128 stands for zero in the data rows.
Here are some points:
array([134, 113, 148, 140, 122, 123, 138, 122, 132, 106, 132, 115, 139, 117, 132, 124, 114, 124, 137, 132, 115, 125, 144, 144])
array([143, 105, 144, 150, 113, 134, 112, 139, 140, 107, 125, 113, 140, 130, 131, 108, 121, 120, 137, 140, 111, 110, 134, 137])
array([132, 112, 144, 149, 111, 130, 161, 124, 142, 121, 128, 137, 106, 143, 077, 109, 105, 081, 152, 143, 118, 109, 120, 140])
array([119, 133, 109, 101, 171, 105, 124, 148, 116, 160, 113, 141, 102, 138, 136, 130, 117, 128, 131, 109, 137, 172, 137, 140])
array([115, 119, 132, 111, 143, 122, 146, 122, 120, 140, 116, 151, 113, 138, 128, 128, 114, 144, 126, 105, 123, 154, 136, 172])
array([156, 172, 120, 159, 099, 086, 124, 156, 153, 123, 152, 155, 163, 134, 110, 104, 128, 126, 148, 148, 120, 096, 146, 083])
array([156, 162, 132, 146, 104, 127, 125, 136, 143, 106, 160, 096, 149, 125, 103, 113, 130, 117, 142, 156, 123, 108, 117, 077])
array([166, 111, 131, 159, 105, 150, 159, 172, 156, 125, 114, 122, 172, 172, 139, 082, 119, 082, 166, 152, 103, 093, 077, 084])
array([138, 150, 139, 150, 102, 144, 134, 117, 137, 098, 142, 103, 149, 125, 118, 124, 123, 128, 133, 146, 118, 111, 138, 121])
array([147, 136, 137, 154, 098, 121, 142, 128, 140, 102, 147, 103, 147, 109, 077, 110, 126, 136, 150, 155, 110, 105, 120, 097])
array([077, 172, 077, 077, 172, 152, 106, 154, 077, 172, 077, 172, 085, 172, 172, 172, 172, 077, 077, 077, 172, 172, 148, 119])
array([138, 112, 151, 139, 113, 143, 127, 091, 126, 098, 150, 110, 150, 124, 119, 125, 119, 151, 130, 132, 112, 124, 142, 134])
array([137, 118, 150, 140, 122, 137, 135, 108, 130, 097, 142, 113, 145, 126, 127, 127, 118, 133, 131, 129, 112, 125, 146, 135])
array([137, 172, 135, 126, 077, 077, 077, 167, 172, 172, 133, 172, 077, 172, 162, 109, 077, 172, 155, 099, 122, 090, 124, 077])
array([136, 098, 144, 133, 134, 105, 161, 143, 135, 130, 136, 140, 125, 141, 134, 114, 107, 151, 151, 128, 103, 127, 145, 155])
array([128, 110, 151, 138, 128, 125, 145, 110, 124, 115, 137, 124, 122, 122, 121, 131, 115, 138, 128, 127, 119, 132, 138, 161])
array([114, 092, 143, 118, 148, 144, 141, 097, 110, 125, 120, 129, 131, 115, 139, 148, 128, 147, 115, 098, 122, 147, 138, 166])
array([157, 126, 128, 157, 088, 136, 126, 136, 150, 122, 146, 108, 143, 120, 129, 111, 131, 138, 161, 155, 105, 096, 085, 110])
array([119, 112, 113, 103, 160, 102, 109, 154, 110, 157, 102, 154, 112, 143, 135, 150, 118, 142, 129, 110, 137, 165, 126, 128])
array([146, 165, 131, 156, 079, 094, 132, 164, 153, 130, 149, 135, 140, 077, 130, 121, 132, 077, 139, 165, 103, 092, 082, 100])
array([132, 146, 143, 149, 095, 142, 147, 105, 134, 101, 129, 101, 145, 098, 132, 103, 117, 123, 143, 149, 116, 111, 113, 122])
array([129, 119, 145, 140, 119, 131, 125, 108, 133, 112, 127, 111, 126, 107, 135, 117, 116, 122, 138, 138, 110, 126, 140, 143])
array([131, 117, 156, 134, 137, 117, 148, 117, 140, 122, 141, 139, 103, 119, 139, 106, 103, 137, 151, 128, 106, 128, 135, 149])
array([105, 157, 077, 082, 172, 116, 081, 172, 092, 172, 101, 157, 096, 165, 131, 172, 146, 092, 096, 101, 169, 172, 161, 118])
array([167, 128, 113, 170, 082, 172, 084, 132, 153, 133, 151, 157, 132, 157, 108, 142, 127, 133, 149, 149, 121, 099, 104, 116])
array([114, 098, 145, 117, 144, 140, 138, 099, 109, 125, 121, 126, 126, 117, 135, 144, 124, 134, 114, 099, 123, 147, 152, 169])
array([077, 166, 081, 077, 172, 158, 097, 129, 077, 172, 084, 172, 077, 129, 169, 172, 172, 116, 077, 079, 172, 169, 128, 165])
array([143, 102, 139, 145, 101, 153, 165, 111, 160, 111, 172, 150, 129, 077, 077, 115, 136, 170, 145, 165, 119, 104, 166, 112])
array([138, 117, 150, 140, 121, 133, 148, 100, 128, 096, 151, 109, 147, 113, 134, 125, 117, 147, 130, 127, 111, 125, 142, 130])
array([132, 104, 149, 142, 120, 122, 142, 111, 137, 112, 142, 113, 129, 130, 135, 122, 114, 137, 137, 134, 117, 125, 135, 149])
array([131, 132, 148, 146, 114, 137, 129, 113, 137, 100, 149, 103, 126, 126, 107, 129, 116, 130, 136, 136, 107, 117, 135, 129])
array([158, 089, 136, 169, 078, 172, 077, 115, 172, 109, 172, 077, 172, 077, 077, 077, 134, 077, 151, 148, 118, 093, 142, 077])
array([154, 125, 133, 154, 103, 098, 139, 122, 157, 124, 160, 099, 120, 108, 154, 136, 139, 131, 139, 161, 108, 094, 097, 077])
array([152, 128, 135, 152, 100, 130, 143, 142, 150, 103, 137, 099, 171, 137, 086, 113, 126, 147, 145, 156, 121, 104, 117, 108])
array([077, 172, 077, 077, 172, 151, 095, 161, 077, 172, 077, 172, 077, 171, 169, 172, 172, 077, 077, 077, 172, 172, 151, 112])
array([140, 128, 149, 133, 124, 115, 151, 128, 139, 127, 130, 143, 121, 114, 135, 115, 107, 117, 146, 133, 113, 127, 137, 152])
array([125, 106, 151, 129, 136, 136, 138, 098, 117, 113, 131, 126, 139, 122, 129, 130, 120, 160, 121, 113, 116, 140, 142, 156])
array([135, 133, 144, 147, 106, 160, 136, 120, 140, 102, 145, 101, 153, 107, 123, 107, 119, 140, 134, 141, 112, 118, 126, 134])
array([077, 135, 077, 077, 172, 110, 117, 110, 077, 172, 077, 170, 083, 109, 161, 172, 172, 110, 077, 083, 172, 167, 152, 168])
array([172, 077, 102, 139, 129, 103, 172, 172, 150, 132, 131, 101, 134, 077, 095, 080, 146, 150, 138, 172, 132, 094, 091, 077])
array([119, 114, 138, 113, 156, 116, 142, 130, 114, 137, 119, 140, 103, 131, 123, 135, 116, 145, 127, 102, 122, 153, 137, 160])
array([158, 122, 135, 146, 108, 157, 077, 145, 169, 109, 106, 137, 156, 081, 077, 108, 135, 172, 157, 172, 112, 095, 077, 131])
array([135, 095, 146, 129, 139, 103, 158, 118, 140, 122, 127, 124, 090, 147, 136, 112, 105, 115, 145, 132, 104, 123, 121, 148])
Here are 12 more points, each followed by its number:
array([135, 094, 152, 130, 128, 122, 121, 134, 141, 128, 131, 160, 141, 103, 133, 113, 105, 123, 148, 130, 112, 127, 130, 143]) 0
array([133, 105, 150, 130, 137, 140, 146, 127, 133, 123, 133, 127, 115, 135, 136, 113, 108, 129, 140, 118, 110, 131, 129, 158]) 1
array([151, 124, 131, 149, 103, 114, 077, 125, 139, 130, 122, 094, 172, 111, 122, 092, 124, 087, 150, 154, 134, 104, 130, 129]) 2
array([141, 126, 142, 151, 101, 146, 140, 115, 140, 100, 134, 099, 138, 103, 126, 115, 120, 125, 136, 142, 117, 115, 148, 138]) 3
array([152, 131, 107, 144, 124, 147, 110, 106, 160, 113, 143, 092, 121, 104, 172, 089, 139, 142, 127, 172, 109, 093, 077, 113]) 4
array([151, 077, 117, 103, 149, 077, 102, 172, 172, 172, 077, 172, 160, 077, 077, 123, 077, 172, 166, 091, 132, 099, 077, 101]) 5
array([165, 116, 093, 140, 077, 082, 081, 126, 160, 163, 077, 120, 143, 077, 096, 095, 147, 172, 151, 172, 119, 085, 093, 105]) 6
array([124, 109, 150, 129, 133, 143, 131, 093, 116, 116, 132, 131, 136, 112, 143, 138, 122, 155, 119, 110, 116, 137, 148, 161]) 7
array([147, 163, 143, 147, 114, 121, 140, 131, 138, 107, 145, 110, 137, 101, 137, 125, 128, 114, 139, 161, 124, 107, 157, 129]) 8
array([144, 125, 132, 154, 101, 159, 148, 127, 148, 101, 138, 112, 144, 107, 123, 132, 126, 153, 136, 154, 118, 102, 104, 102]) 9
array([145, 169, 137, 156, 110, 132, 105, 105, 147, 104, 140, 089, 147, 149, 097, 098, 129, 118, 144, 154, 108, 102, 112, 115]) 10
array([140, 106, 145, 147, 111, 126, 119, 103, 138, 094, 137, 104, 136, 118, 104, 120, 119, 132, 135, 136, 116, 117, 137, 137]) 11
Which two of these numbered points are nearest to each point below, looking only along the 6 directions in which the first points spread most? Their numbers follow each, nearest first.
array([135, 110, 085, 145, 112, 156, 077, 172, 160, 104, 077, 167, 113, 077, 172, 077, 139, 145, 144, 172, 092, 091, 077, 077]) > 6 4
array([102, 106, 150, 103, 144, 143, 127, 094, 100, 131, 127, 135, 116, 108, 144, 157, 136, 143, 101, 099, 118, 145, 152, 167]) > 7 1
array([141, 123, 142, 148, 107, 128, 146, 115, 134, 095, 141, 113, 119, 136, 116, 121, 120, 099, 134, 140, 113, 111, 148, 129]) > 3 8
array([135, 130, 142, 148, 111, 137, 143, 109, 134, 102, 137, 114, 137, 113, 131, 117, 118, 159, 136, 141, 118, 117, 136, 136]) > 11 3
array([133, 094, 144, 127, 135, 118, 155, 123, 136, 123, 134, 142, 131, 143, 131, 125, 110, 122, 137, 125, 112, 133, 144, 156]) > 1 0
array([132, 077, 120, 135, 138, 077, 172, 172, 172, 153, 078, 117, 136, 172, 127, 077, 077, 158, 172, 128, 134, 104, 077, 084]) > 5 0
array([131, 100, 157, 126, 136, 117, 155, 095, 148, 125, 145, 140, 111, 143, 150, 114, 109, 126, 140, 129, 108, 128, 118, 154]) > 1 0
array([144, 126, 123, 147, 077, 125, 109, 124, 158, 111, 128, 104, 135, 134, 095, 098, 126, 090, 139, 168, 124, 096, 106, 134]) > 2 10
array([107, 095, 141, 101, 145, 150, 143, 090, 101, 131, 131, 144, 116, 106, 164, 165, 137, 145, 097, 101, 122, 146, 155, 169]) > 7 1
Now 12 new points, numbered from 0 again:
array([132, 105, 163, 123, 129, 136, 127, 092, 115, 111, 148, 120, 144, 118, 129, 132, 121, 146, 125, 118, 109, 131, 139, 137]) 0
array([156, 165, 132, 146, 099, 123, 129, 128, 138, 106, 159, 106, 163, 130, 094, 119, 127, 120, 140, 156, 132, 106, 105, 077]) 1
array([077, 172, 077, 077, 172, 142, 079, 147, 077, 172, 077, 172, 077, 172, 172, 172, 172, 077, 077, 077, 172, 172, 127, 112]) 2
array([151, 128, 136, 155, 095, 146, 141, 115, 139, 101, 139, 087, 152, 141, 094, 117, 125, 103, 135, 152, 124, 106, 097, 094]) 3
array([143, 172, 131, 113, 161, 077, 078, 167, 159, 172, 172, 161, 110, 085, 077, 115, 077, 077, 143, 117, 117, 095, 132, 134]) 4
array([103, 103, 145, 106, 153, 139, 129, 086, 097, 136, 124, 134, 119, 102, 144, 157, 137, 148, 100, 098, 120, 144, 155, 170]) 5
array([155, 138, 132, 147, 100, 127, 139, 134, 146, 106, 172, 098, 157, 130, 119, 110, 129, 108, 137, 157, 121, 108, 107, 077]) 6
array([142, 102, 133, 138, 106, 100, 172, 133, 143, 120, 169, 150, 127, 124, 172, 118, 107, 139, 165, 135, 102, 111, 143, 117]) 7
array([120, 124, 111, 105, 170, 096, 145, 159, 104, 159, 103, 160, 095, 151, 128, 139, 113, 096, 115, 114, 137, 168, 172, 140]) 8
array([142, 116, 142, 144, 101, 124, 166, 145, 142, 115, 129, 090, 107, 121, 129, 102, 120, 098, 146, 147, 119, 103, 105, 141]) 9
array([139, 138, 144, 153, 095, 147, 128, 099, 148, 106, 148, 102, 138, 142, 102, 121, 131, 147, 146, 159, 119, 106, 118, 104]) 10
array([077, 172, 077, 077, 172, 144, 090, 147, 077, 172, 077, 172, 084, 171, 171, 172, 172, 077, 077, 077, 172, 172, 140, 104]) 11
The same question for these:
array([104, 153, 077, 084, 172, 133, 099, 171, 088, 172, 088, 169, 101, 172, 156, 165, 142, 142, 098, 102, 170, 172, 152, 114]) > 2 11
array([132, 126, 156, 134, 140, 099, 108, 118, 133, 123, 131, 151, 148, 152, 154, 106, 107, 142, 148, 128, 110, 124, 132, 148]) > 7 0
array([147, 146, 138, 150, 107, 120, 167, 137, 142, 110, 139, 123, 130, 111, 110, 116, 117, 144, 147, 144, 121, 111, 127, 130]) > 7 9
array([133, 105, 167, 118, 122, 134, 145, 091, 117, 111, 152, 126, 144, 112, 142, 127, 122, 156, 128, 127, 104, 127, 135, 129]) > 0 7
array([150, 149, 133, 158, 097, 127, 135, 124, 135, 103, 152, 096, 121, 116, 131, 119, 126, 098, 143, 168, 126, 108, 116, 103]) > 6 1
array([150, 149, 129, 144, 100, 140, 113, 171, 147, 132, 128, 107, 168, 121, 156, 092, 123, 169, 154, 154, 110, 093, 099, 097]) > 1 10
array([117, 113, 115, 099, 172, 077, 157, 151, 108, 150, 115, 155, 105, 171, 131, 135, 111, 125, 127, 108, 148, 169, 154, 134]) > 8 5
array([141, 137, 144, 149, 109, 152, 109, 137, 145, 104, 151, 095, 132, 104, 104, 100, 120, 120, 138, 154, 113, 111, 138, 121]) > 10 3
array([172, 172, 086, 169, 148, 172, 077, 172, 153, 132, 172, 077, 169, 108, 083, 106, 140, 077, 169, 141, 121, 082, 150, 077]) > 1 6
